In the rows, 128 means zero.
One turn or mirror swaps these rows in pairs. Which row does each one swap with?
K258: [166 144 151 115 135 109 111 126 139 113 103 107 111 150 147 138 120 118
 117 149 131  98]
K118: [152 113  82 113 104 121 159 163 136 138 121 131 100  98 140 124 118 127
 147 128 125 138]
K67: [119 135 120 108 138 115  87 154 158 125 130 113 104 125 156 116 148 152
 154 150 125 119]
K816: [119 133  98 119 143 105 113  85 141 108 106 146 129 160 120 170 140 125
 137 131 103 143]
K646: [ 87 118  96 132 150 132 153 115 133 151 141 130 110 126 134 155 123 144
 134 102  88 140]
K62: [153 134 145 128 159 123 122 119 136 162 139  87 115 145 134 116 148 116
 155 136 147 121]
K887: [ 94 135 135 100 114 123 113 129 157  95 133 138 102 139 150 153 145 107
 142 100  93 124]
K55: [102 148 142 100 116  97 154 131 161 128 128  86 108 105 114 165 124 125
 130 126 133 168]
K29: [121 121 137 141 134 128 135 149 154 122 118 118 119  82 130 132 147 119
 150 105 144 191]
K932: [172 144 153 116 135 108 113 126 133 114 101 111 107 148 150 137 121 119
 117 152 124 104]
K224: [108 169  85 107 116 121 117 121 140 137 154  90 128 116 117 161 123 124
 121 153 130 125]
K432: [113 107 135 133 135 131 123 134 154 127 118 116 126  82 128 138 149 121
 154  98 131 190]
K63: [112 138 112 119 136 111 112  97 144  96 116 156 132 163 127 165 146 108
 131 134 104 141]
K767: [154 129 126 128  97 164 122 144 140 135 129 156 145 125 138 106 141 111
 123 140 140 150]
K893: [142 129 119 129 113 137 124 129 136 128 138 161 147 133 125 111 113 104
 104 158 129 168]
K443: [135 128 173 143 139 136 149 103 129 136 113 102 145 121 124 162 114 105
 118 120 139 167]
K951: [138 122 114 133 124 130 127 125 127 139 140 152 137 124 120 109 104 121
  92 161 121 167]
K161: [149 136 139 118 161 122 121 123 141 158 142  92 117 146 131 114 149 118
 158 144 148 121]
K297: [114 151 120 115 151 113  87 156 158 117 134 108 107 130 157 122 148 143
 156 134 130 117]
K851: [ 90 131  83 140 145 140 146 132 128 151 128 113 116 130 141 158 143 129
 145 100  98 112]
K126: [124 101 155 121 126 136 132 138 140 117 114 151  84 114 127 129 122 139
 164  97 107 149]
K747: [106 150 115 114 123 149  99 138 172 149  95 119 138 106 131 113 139 142
 125 115 120 111]
K429: [ 96 153 142 123 111 157 115 148 160 128  92 119 153 110 136 150 112 132
 120 106 125 147]
K364: [156 117  80 119 106 120 164 157 135 145 119 129  99 103 138 124 113 127
 143 118 124 138]
K66: [163 140 153 117 139 106 114 122 143 111 105 111 113 147 149 137 106 111
 113 154 125 102]
K243: [152 110  93 126  97 125 156 163 135 126 122 124  85  93 138 127 120 115
 138 134 125 143]
K726: [153 117 121 138 127 117 156 114 101 131 148 115  87 103 112 158 138 101
 140 140 133 154]
K736: [149 129 130 133  92 171 125 139 154 143 121 143 142 118 143 107 146 112
 137 126 145 154]
K435: [124 131 144 139 102 119 125 118 135 103 118 114 122 102 150 159  94 135
 103 147 130 185]
K586: [160 114 118 140 151 122 141  97 105 136 152 110  96 124 112 142 148 101
 153 130 127 141]
K283: [138 132 128 123  91 171 123 122 163 133 108 136 146 131 147 128 155 115
 150 105 144 147]
K83: [100 127 148  99 107 131 120 142 154 105 146 142  96 132 160 126 135 105
 123 109  98 123]
K281: [133 128 107 135 126 122 141 121 123 149 147 158 134 131 137 120 103 127
 100 167 121 162]
K931: [127 136  90 121 145  94 129  82 142 121 110 150 136 148 132 170 136 114
 130 125 107 146]
K457: [ 81 127  89 149 155 131 148 124 127 156 145 126 107 130 132 146 117 140
 130 117 105 135]
K935: [ 96 131  81 140 143 153 118 131 135 141 131 100 125 132 141 163 140 116
 155  99 109 111]
K351: [113 165  86 105 108 116 132 123 140 134 151  89 124 108 109 161 121 132
 120 153 131 140]
K984: [159 127  64 124 124 101 152 127 150 146 100 133 101 114 127 125 118 130
 138 123 129 139]
K602: [146 156 152 101 129  99 119 121 144 116 115  97 116 147 148 149 109 126
 114 157 129 104]
K627: [113 135 123 113 120 135 117  82 169 127 119 112 116 153 167 152 150 125
 145 100 114 110]
K105: [145 133 127 140 142 116  92  75 139 123 115  92 126 148 159 154 123 122
 130 136 120 116]
K229: [136 113 144 117  87 146 152 122 157 140 143 127 107 107 157 109 109 118
 110 122 130 162]
K806: [115 142 162 137 128 147 134 119 135 126 110 104 151 121 124 176 102 114
 109 112 127 169]
K821: [ 79 125  82 139 144 142 145 132 139 147 137 123 119 124 145 157 140 128
 145 103 100 127]
K425: [ 88 123  85 136 149 143 137 133 131 147 128 113 123 124 141 158 148 122
 150  99 102 114]
K686: [162 111 120 140 137 121 147 103 106 130 147 118  93 113 111 149 143  97
 154 133 132 153]
K254: [114 131 117 121 137 115  80 153 151 113 136 116 110 131 143 118 144 158
 145 148 132 117]
K496: [120 164  82 112 127 121 111 118 130 143 152  85 132 122 120 168 125 117
 131 141 134 116]
K48: [116 136 166 144 133 144 142 114 141 128 111 100 151 120 121 175 106 112
 115 117 134 164]
K428: [160 113  74 118 112 119 154 152 144 143 119 136 100 104 145 118 127 124
 148 127 125 135]
K540: [ 98 138 126 102 119 124 112 123 147  91 130 149 120 145 139 167 146 104
 137 101  93 132]
K46: [132 121 146 141 102 119 135 103 137 119 126 103 118 101 143 150  89 125
  99 149 127 177]
K689: [163 124  71 116 118 114 151 126 149 158 107 133 112 115 137 112 126 144
 131 131 121 131]
K502: [120 104 128 141 134 123 115 135 151 112 115 122 128  86 115 133 148 119
 141  95 138 187]
K885: [151 117 164 125 135 128 113 142 134 111  94 143  92 135 153 120 130 117
 145 115 111 115]
K588: [151 134 132 144 155 119  82  89 131 117 112 107 129 141 168 143 128 116
 126 133 122 122]
K447: [117 137 163 145 129 144 142 110 141 123 106 108 151 126 124 175 100 114
 113 125 135 165]
K18: [ 99 142 141  98 124 101 157 132 159 129 130  91 112 104 109 161 133 119
 135 126 136 174]
K863: [115 134 166 138 129 145 141 120 136 122 113 104 146 120 121 175 101 115
 111 113 135 167]
K924: [164 143 154 113 136 102 116 127 144 114 106 106 110 145 146 138 112 118
 118 154 127  99]

Swapped with K885: K429
Swapped with K443: K602
Swapped with K851: K364
Swapped with K821: K428
Swapped with K646: K689
Swapped with K627: K229
Swapped with K736: K887

